In the rows, zero is written as 128.
Each named turn below is shown by a few rows before and after it. Which turns, in which order, take the first row of each later pair to the second? The first pair is answered.
turn H:
[123 102 157 178 104 117 126 152 176  87 154 165 126 177  80 160 159 168
  91 118  84  89  94 123 121 126 156 147 151 139  92 110 135 171 101 151
 120 106 145] -> [ 80  83 133 171 114 151 136 161 152  67 130 151 138 169 104 125 108 138
 122 138  85  81 149  92 128 156 157 124 175 139 112 109  95 137  90 119
 144  76  86]
[136  77 154 152 151 104 134 123 166 118 168 142 184 122 135  79 134 148
 113 131 178 128 123 149 115 107 112 143 116  98 142 145 157 125 156 114
 107  82 151] -> [137  85 176 158 146 104 136 123 172 118 158 148 188 145 138  80 133 154
 114 133 162 138 127 158 120 121 124 130 121 100 140 133 160 130 157 109
 121  65 133]
[ 83  95  90 122 146 131 101 151 101  74 128 126 127 122 130 112 113  91
 108 149 139 102 146 119 113 126 108 128 127 130 144 150 124  90 123 139
 114 100 103] -> [112 113 106 128 134 106  90 141 121  90 146 131 118 118 103 137 146 113
  85 129 144 107 106 135 105  95 105 147 102 128 132 156 158 113 133 162
  87 128 152]
turn E:
[161 154 109 133 136 117 128 114 121 131 143 122 110 161 116 116 137 126
 120 117 160 124 124 118 141 137 110 113 159 112 149 130 126 126 144 119
 130 146 112] -> [163 156 117 135 133 122 130 119 124 131 140 123 106 170 115 117 140 131
 122 113 151 128 122 124 144 145 112 107 156 115 143 121 129 126 142 117
 134 144 111]
[135 129 116 128 137 135 127 122 126 140 118 125 119 114 125 134 128 121
 128 133 142 128 130 118 130 111 108 131 142 134 123 140 117 138 132 131
 101 144 127] -> [142 131 139 136 125 121 127 119 131 139 131 134 126 129 116 141 144 132
 123 130 131 139 115 131 128 111 116 130 137 131 119 133 130 145 136 132
 106 140 139]
[150 131 171 171 102 127 125 145 139 148 104 144 141 187 110 128 174 167
 129 100 112 141 155 148 152 157 132  88 153 118 102 123 127 132 141 102
 118 129 129] -> [122 115 109 146 136 168 120 155 119 145  80 120 134 130 121 109 126 128
 150 112 144 120 198 102 174 151 103 104 176 116 130 150  91 102 131 103
 105 139 102]
turn N:
[128  98 170 154  85 127 155 149 126  73 156 118 150 144 141 163 192 126
 145 149  82 132 119 147 138 202 168  93 154 137 101 128 130 101 110 122
 164 104  61] -> [136  94 169 164  77 100 151 135 127  60 184 116 159 138 129 148 212 135
 138 148  95 122  97 157 120 187 160 100 133 125  98 128 150  99 120 125
 160 111  99]
[120 127  99 109 143 139 113 135 137 150 114 145 106  86 116 173 121 124
 124 112 156 133  99 105 157  92 131 158 133 132 117 150 124 148 122 165
  78 158 146] -> [ 98 121 100 103 148 162 120 144 128 150  91 145 109  99 132 169 100 118
 142 120 146 138 130  93 169 120 136 143 156 138 122 146  95 139 113 149
 100 134  95]
[114 147 169 147 114 142 124 141 128 131  95 136 133 166 132 162 113 127
 136 129 108 147 141 137 129 171 139  81 151 134 126 117 119 146 121 134
 149 105  78] -> [111 134 170 157 108 123 128 127 119 102 122 136 153 171 137 130 124 127
 142 133 109 138 132 144 105 175 135  77 135 123 133 119 127 129 125 120
 166  91  94]
turn X:
[ 97  91  72 143 133 113 128 118 101 122 183 102 171  91 146 125  94  99
 129 155 152 143 127 142 126  88 114 117 106 155 151 155 159  98 174 108
 144 146 142] -> [111 102 138 163 106  95 136 115 112 115 188 131 180 155 149 138 116 126
 126 148 109 167 110 174 120 119 145  93 110 160 127 130 171 117 175  98
 173 119 121]
[166 121 154 145 130 114 166 128 109 134 168  90 121 134 127 139 161 138
 122 131 135 126  88 156  74 111 142 136  64 106 147 122 147 124 145 139
 157 158 172] -> [156 135 186 141 127 147 167 153 118 169 114 112 102 172 139 182 144 147
 127 129 106 152 110 157 119 146 176 117 101 136 125 108 121 146 128 140
 174 137 101]
[122 103 145 155 123 123 124 139 119 105 140 114 152 118 124  98 124 141
 119 118 123 132 133 135 121 138 132 135 135 136 153 134 133 119 120 115
 123  98 145] -> [119 108 151 150 118 133 124 148 127 119 125 122 147 128 129 113 119 141
 120 118 115 140 148 134 137 148 140 127 146 146 149 128 123 124 119 117
 123  91 120]
[137 140  81 125 118 142  68 122 131 148 145 116 113  78 105 167 146 154
 131 145 164 124  70 109 127  78 117 178  78 133 170 149 131 128 126 154
  97 144 179] -> [154 150 154 145  78 115  77 120 145 139 159 141 125 149 107 175 180 185
 124 143 124 146  54 147 115 106 146 146  73 136 147 119 153 144 134 146
 131 109 178]
Now pairs of rows:
Each pair is two turns apart.
[105 149 137 155  77 125 159 130 122 129 116  68 189 135 124  97 120 132
 109 134 151 132 112 103  96 166 168 125 150 127 138 124 125  91 120 102
 159 104 150] -> [121 149 112 148  84 116 143 127 133 138 127  62 179  96 103 108 130 133
  95 126 172 127  92 102  98 135 153 156 139 125 143 137 133  99 120 121
 128 137 186]
H N
[167 135 107  91 120 138 111 132 157 130  89 148 122 106 100 143 141 140
  97 119 116 153 138 118 158  95 129 141 127 145 107 137 144 142 154 123
  79 160 160] -> [148 127  87  82 133 156 114 139 151 130  76 141 122  96 106 131 123 125
 108 125 123 151 154 105 163 101 125 138 135 145 118 141 127 129 152 116
  80 155 138]
H X
[160 128 108 120 134 151 109 116 102 137 131 121  82  96 128 135 121 117
 132 137 118 140 154 102 156 130  93 117 152 147 138 140 125 130 118 143
 130 176 122] -> [161 117 110 134 124 121 113  97  94 102 171 112 101 103 131  98 136 120
 134 144 123 134 140 114 118 131  84 111 130 127 143 138 138 107 128 127
 146 162 148]
N X
[157 122  99 136 119  89 115 111 128 123 183 113 115  67  99 150 171 112
 110 119 148  97  89 113 130  81  80 159  81 113 104 132 154 132 149 124
  89 179 226] -> [132 153 142 116 122 154 116 153 142 187  76 142  77 120 118 230 124 120
 121 114  94 134 147 103 210 135 129 128 151 166  73 105 109 168 118 127
 106 156 100]
X X
[155 171 170 142 116 109 133 120 137 145 139 148 152 137 121 161 173 156
 113 119 112 145 100 155 130 127 154 136 120 137 109 122 163 160 141 155
 116 139 140] -> [122 150  85 114 156 149 128 129 111 142 121 112 144  59 132 137 122 105
 134 133 156 115 135 105 142 102 118 160 131 132 142 156 129 126 136 155
  94 157 128]
E E
[ 83  97 128 103 144 149 129 136  78 118 104  90 130 177 153 116 120 120
 125 163 131  83 167  76 107 142 110 143 147 105 153 138 136  90 113 123
 142 109 103] -> [ 91  98 164 122 128 126 130 127  85 107 117  99 146 212 152 113 144 136
 124 158 115  91 153  94  93 152 123 132 140 101 139 125 149  95 116 118
 158  92 112]
X X
[112 122 150  94 116  90 124 118 156 155 145 149 160 157 118  87 175 131
 120 118 125 125  72  81  77 104 115  73 174 127 134 113 140 141 161 122
 122  79 171] -> [121 139 147  90 122 109 112 134 170 195 110 156 133 146 108 129 169 138
 112 105 121 139  77  73 110  93 120  87 189 148 128 116 137 167 155 142
  96  97 154]
N N
[121 150 121  82 143 191 107 158 156 204  38 143  69  96 127 201  79 123
 126 116 130 149 165 113 208 134 139 148 177 160 118 144  94 179 109 161
  75 166  69] -> [179 170 187 117  97 120 108 132 184 193  93 168  78 137  97 209 161 170
  88  94 122 164  85 172 168 113 151 154 132 146  91 127 162 214 132 175
  70 178 155]
E E
[150 168 143  96 156 131  82 122 158 174 113 138 109  60 131 166 142 145
 156  79 189 135 130 165 128 110 100 191 178 155 139 151 196 185  95 122
 142 148 145] -> [160 174 184 109 139 116  82 118 165 166 119 152 119  96 133 167 165 165
 151  77 168 146 116 190 116 126 119 178 175 153 130 136 208 195  99 114
 156 132 146]
X X
[124 151 147 136 136 126 154  94 117 128 125 116 104 156 143 114 114 117
 159 111 117 140 135 109 145 165 116 127 138 188 106 153 147 140 114 142
 141 124 103] -> [131 144 146 142 134 108 158  83 111 107 154 111 117 152 140  94 127 122
 156 114 122 133 120 118 124 159 110 127 121 172 115 157 158 131 122 137
 144 127 130]
N N
[ 78 133 102  91 150 158 136 131 111 124 102 107 142 139 144 110  96 121
 124 149 119 121 151  92 137 160 127 127 156 132 115 126 113 131 118  97
 145 101  91] -> [122 134 105 106 134 103 127 108 120 117 163 104 149 120 113 105 146 138
  94 139 141 114  92 120 100 112 113 155 108 110 111 133 161 144 138 113
 115 135 185]
X H
[195 173 160 153  95 154 135  97 120 146 123 117 128 119  89 185 167 176
  95 146  92 136 111 171 144 145 155 120 156 159 112 145 177 175 111 137
  96 133  90] -> [143 139 141 161 104 162 161  87  90  87 136 101 168 130 127 105 133 146
 134 174  94 120 157 152 117 186 148  87 164 142 137 147 141 117 111  92
 151  80  52]
H N
[130 155 109 106 135 138 113 119  92 166 113 149 119 104 106 167 113 110
 100 145 158 132 108 102 141 129 126 122 151 145 134 117 134 131 102 153
 130 135 120] -> [123 158 126 114 130 144 121 121  87 161 103 154 126 124 111 162 113 115
 109 152 144 139 121 108 139 153 136 109 159 149 132 109 126 127 102 142
 151 119 100]
H N
[163 144 134 126 101  92 112 145 142 146 136 125 133 101 103 157 155 150
 110 125 160 129  78 130 135  73 144 174 107 131 134 151 157 151 139 157
  82 170 215] -> [145 161 187 124  87 127 119 173 148 171  74 150 121 167 123 196 134 157
 122 126 106 161 116 132 178 128 187 137 150 161 111 126 130 171 124 145
 116 131 126]
X N
[119 118 177 152 120 103 134 112 124  83 156 143 160 183 138  95 128 139
 134 159  90 126 135 150 100 173 139  79 140 118 123 107 127 101 124  99
 190  86 123] -> [120 120  63 106 174 144 105 129 119 136 127 108 117  56 113 127  92  97
 129 151 158 100 146  91 141 102  92 150 141 126 154 156 108 102 116 140
 106 168 145]
X H
[140 149 164 135 109  93 126 135 123 112 166 133 138 125 116 112 154 151
 122 128 112 145  96 149 102 130 115 138 114 105 131 101 147 157 139 120
 130 112 136] -> [110 150 122 106 142 147 118 160 111 136 107 125 118  92 131 130 101 121
 141 132 120 141 150 110 144 138 107 141 152 126 142 113 103 145 118 121
 120 113  76]
X H
[113 130 121 128 135 134 135 185 102 116 153 120 151 135 134 125 130 101
 122 107 162  55 104  52 127  90  79 147 140 113 164 111 104 104 138 171
 148 152 137] -> [113 145 180 136 114 137 139 199 114 131 126 148 148 195 141 154 135 126
 120 105 118  81 112  71 143 131 113 116 164 132 142  87  99 127 129 165
 172 121  89]
X X
[122 127 156 120 122 124 112 140 139  97 104 132 114 189 146 130 138 130
  66 158  91 147 140 134 120 151 159 121 154 193 121 159  85 180 149 137
 120 130  87] -> [133 106 109 120 135  98 109 116 125  65 159 106 126 137 135  85 151 114
  60 161 133 116 116 129  79 111 118 150 115 162 145 181 103 154 163 142
 102 156 153]
X X
[182 148 154 164 106 129 128 152 126 137 137 136 129 136 106 134 154 167
 130 146 144 171 113 186 123 125 141 134 133 126 121 110 155 159 121 117
 145 143 141] -> [141 126  96 143 139 169 136 158  99 125 116 109 131  91 127 101 103 129
 159 165 166 147 163 145 133 138 123 136 154 121 151 129 114 121 108 106
 151 134  93]
H X
[141 168 166 141 122  95 143 139 150 144  98 143 123 146 120 183 154 176
 131 102  96 134 123 162 152 150 153 125 120 158  94 106 140 158 141 145
 119 136 118] -> [119 150 169 149 121 100 153 138 133 115 104 142 143 162 141 144 138 169
 151 119  90 131 148 158 137 178 157  99 134 153 103 100 124 131 138 121
 157 105  84]
N N
[163 170 141 140 113 123 125 161 166 197 125 164 100 125 117 206 152 180
  86  89  89 162  51 147 166 139 147 155 139 159 110 118 164 166 117 164
  76 203 172] -> [ 95 146  96 115 145 194 138 181 137 189  64 143 103 109 158 179  71 131
 138 117  89 151 138  94 199 181 141 130 191 175 134 124  91 122  94 133
 111 167  64]
N H
[188 127 137 165  75  70 123 121 121 117 140 137 167 146 128 115 166 190
 109 107 108 113  76 142 102  86 119 148 101 129 129 135 167 119 154 138
 103 105 162] -> [179 147 124 141  95 115 110 153 136 182  72 143 128 131 121 181 139 186
 111 102 101 129  98 121 163  87 133 163 138 166 121 135 143 148 135 158
  70 126 111]
N X
[140 125 112 126 163  90 111 100 113 124 148 147 138 121 103  98 121 138
 163 142 126 125  87 145 116 161 107 104  86 122 122 101 124 113 124 121
 170 106 112] -> [152 129  99 120 167  86 100  97 116 141 150 146 131 100  88 116 130 140
 152 134 137 123  74 147 118 139 101 119  82 124 125 111 131 125 124 137
 147 128 137]
H N
[186 138 183  90  87  76 121 121 153 120 142 211  96 118 134 171 157 143
 121 106  74 159 106 115  69 175 156 165 155 141  97 105 149 145 146 143
 150 101 131] -> [137 121 132  66 120 129 123 142 131 122  97 194  92  87 161 152  93 103
 152 126  86 146 170  74  98 193 145 158 188 150 118 117  98 115 124 125
 162  90  66]
X N
[ 80 132 119 122 177 126 108 130 120 125  82 148 123  98 111 128  53 108
 142 142 131 158 136  96 149 128 141  96 156 156 114 143 105 178 102 138
 122 143 113] -> [114 149 152 132 162 102 105 123 138 138  95 160 120 117  93 156  90 136
 121 126 120 171  98 125 146 122 156 105 138 158  96 131 135 204 106 153
 116 156 144]
H H
[116 103 119 165 159 142 131 151 125 138 124 121  94 127 128 131 109 147
 138  83  98 138 106 156 118 120 133 151 145 164  84 136  95 120 119 114
 156 107 125] -> [116  99 120 174 157 128 131 146 122 123 139 117 104 129 132 112 121 147
 143  86 101 133 101 162 104 120 128 148 136 156  93 135 103 113 124 110
 163 102 137]
N N
[139 151 193 147 122  88 103  70 118 160 135 174 109 172  99 169 228 101
  60 149 129 135 120 174 147 120 151 147 131  91  90 121 141 200 111 113
 113 177 165] -> [ 97 124  85 112 176 140  97  81  86 162 103 136 102  79 116 140 162  45
  88 165 184 101 173 113 167 100 109 174 152  85 134 162  95 153  98 117
  86 199 139]
E E
[131 161 160 153 145 145 139 132 141 140 145 124 106 164 113 132 153 150
  93 119  99 133 101 152 148 134 146 144 129 133 103 115 122 148 116 132
 115 144 124] -> [119 153 159 153 148 154 146 133 134 127 139 124 111 176 129 116 136 149
 105 128  93 133 116 149 147 155 149 131 140 132 104 112 107 133 112 115
 134 128  98]
N N
[107 112 196 132 101 107 106 111 172 130 154 111 122 135 163 120 179 151
 139 122 117 123 125 150 112 144 170  96 127 120 143 102 127 111 102 137
 108 111 169] -> [ 76 100 156 119 122 140 114 117 155 128 127  96 119 111 177 105 140 124
 165 134 133 112 165 123 129 156 157  94 149 119 163 115  94  86  92 126
 115 105 129]
H X
[117 150 149 100 135 112 129 127 137 141 118 128 116 145 101 153 127 133
 119 144 145 139  93 157 123 128 112 119 142 138 135  89 122 148 122 141
 127 126 136] -> [112 146 123  88 149 126 130 129 129 135 109 117 116 117 101 146 107 117
 124 149 159 128 108 139 127 121 101 128 148 133 148 103 110 134 118 144
 119 133 131]
N X
[106 104 130 155 133 152 104 124 193  93 112 118 146 126  70 109  98 146
 115 105 160 136  98  55 128 140  89 114 156 127 191 159  82  80 126 114
 132 117  95] -> [121 102 133 159 124 132 103 115 200  91 135 117 147 116  62 104 115 152
 102 101 171 133  74  63 114 126  85 124 140 118 192 162 102  81 135 123
 117 131 128]
N N
[ 99 165 148  97 126 143 132 150 158 154 126 129 100 134  99 166 145 135
 110 122 117 130 134 127 149 108 156 152 110 135 113 127 150 147 108 121
 104 163 109] -> [100 152 121  98 130 131 135 138 147 134 154 109 106 104  94 133 148 125
 114 125 140 114 120 123 128  86 134 166  94 117 127 141 154 126 115 122
  97 180 144]
E X
[130 121 193 149 125 132 111 103 136 130 166 145 181 165 163  70 159 185
 130 112 103 128 119 187  75 154 156  89 119 100 129 154 132 143 153 120
 158 115 129] -> [127 149 180 120 147 183  94 135 148 198  92 153 132 150 155 142 125 178
 126 100  94 146 147 164 140 153 173 104 158 142 117 157 102 175 132 144
 123 138  76]
N X
[141  99 115 130 134 123 129 105 143 104 157 133 150 140 144 129 125 137
 130 118 120 149 117 118  99 160 107  93 119 107 139 109 136 147 147 132
 120 129 147] -> [131 102 119 126 135 142 126 113 144 117 132 136 145 144 151 142 111 136
 136 120 107 154 136 110 118 173 114  84 136 119 137 105 118 150 138 124
 125 117 111]
H X
[143 145  79 114 144 123 124 133 140 161 100 115  81  76  95 166 139 127
 127 145 150 118 126 124 143 100  99 181 123 130 128 153 143 152 138 154
 107 169 172] -> [149 161 157 137 113 114 129 137 159 164  87 149  88 158 104 189 161 163
 118 141  98 145 120 160 147 144 142 144 137 146  98 119 152 182 138 140
 142 131 135]
X X
[116 113  64 138 180 204  79 134 127 165  87  82 112  98 109 146 163 157
 127 117 180 150 143  81 171  75  94 193 117 157 146 198 108 114 126 159
  80 138 123] -> [143 126  95 149 166 179  75 131 145 175 101 103 107 119  94 168 195 186
 105 101 170 161 113 105 170  62 108 198 106 162 125 187 136 145 130 176
  72 146 148]
N H
[ 83  65  82 102 154 133 120 105  99  79 149  93 170  97 162 104 119 122
 120 157 123 104 146 108  94 158 109 173 154  79 146 157 127 113 134 113
 117 145 136] -> [124  87 143 125 118  89 114  95 120  89 174 119 169 146 142 132 172 161
  94 139  99 122  94 155  74 151 129 172 127  78 119 138 166 148 148 122
 117 146 174]
X N
[133  98 158 135 117 113 129 110 131 103 160 162 126 148 108 132 111 109
 108 127 142 125 119  99 100 121 103 137 113 133 131 145 137 139 139 128
 182  74 121] -> [146 112 155 132 117 113 123 120 143 128 152 163 107 140  97 163 122 114
  92 112 148 130 107 103 112 103 110 156 112 145 124 148 144 160 139 145
 159 101 132]
N N
[143 154 123 107 134 137 123 134 161 156 106 151 102 109 107 184 125 134
  92 130 126 127 128 119 164 113 131 156 130 147 114 142 134 157 123 158
 102 158 131] -> [110 141 151 120 123 147 136 135 146 127  96 154 128 162 135 151 117 131
 120 146  97 136 164 125 154 162 146 115 148 146 119 124 107 134 118 126
 157 102  74]
H N
[132 117 149 129 110 157 135 138 151 122  91 142 129 150 128 136 119 114
 162 145 116 115 157 142 152 124 136 104 143 153 121 125 116 129 132 105
 153 116  95] -> [144 106 151 143 100 120 141 119 148  93 137 131 145 144 126 104 141 121
 155 147 126 106 128 154 114 109 123 106 114 131 129 128 140 118 145  97
 154 121 143]
N N
[144 133 158 120 127 136 111 143 172 192  90 180  88 144  98 181 148 140
 118 117 120 176 104 146 183 125 153 117 157 175  94 117 132 174 106 142
 127 122 109] -> [103  96 166 140 118 128 135 127 137 124 117 168 135 176 133  97 129 123
 158 143 107 160 135 145 143 173 152  75 160 145 108 111 110 124 110  90
 195  63  80]
N N
[140 169 105 131 205 185 121 133 161 192  73 112 114  64  68 210 108 177
 104 135 130 145  96 100 172  97 192 197 167 174 111 105 128 103 146 174
 104 209 151] -> [119 124  58 141 212 156 141 101 126 112 145  75 163  25  77 103 108 152
 122 160 168 101  93  90 106  84 152 198 131 126 146 128 134  38 164 145
 125 201 199]
N X
[147 107 144 119  72  83  92 136 120 158 155 170 108 103 118 147 188 188
  88 141 113 193  98  79 136  84  96 206 126 100 137 150 172 149 147 110
 105 122 185] -> [137 112 125 105  86 113  84 144 121 177 124 166  94  85 120 165 169 180
  91 142 121 191 114  60 158  80  95 216 141 113 138 154 154 155 138 119
  94 133 168]
N X
[134 156 143 138 121 135 106 103 129 173  99 107 104 140 119 162 136 216
 133 123 109 176 173 146 126  87 115 142 111 139  73 184 158 157 133 124
 118  82 135] -> [115 139  93 123 141 154 104 105 110 164  97  86 101  97 123 143 104 187
 146 130 137 157 190 115 132  75  91 156 111 131  96 204 139 134 127 124
 106  95 130]
N X
[ 69 127  92  76 152 155 131 137 114 122 108  84 112  96 100 111  66 105
 132 157 151  88 187  84 157 132  96 116 145 119 179 128 109 128 129 141
  87  98 104] -> [124 144 117  96 126  94 119 115 140 124 165  95 117  93  66 120 128 140
  94 140 162  90 109 123 126  88  93 140  99 104 162 128 170 157 152 168
  56 130 202]
N H
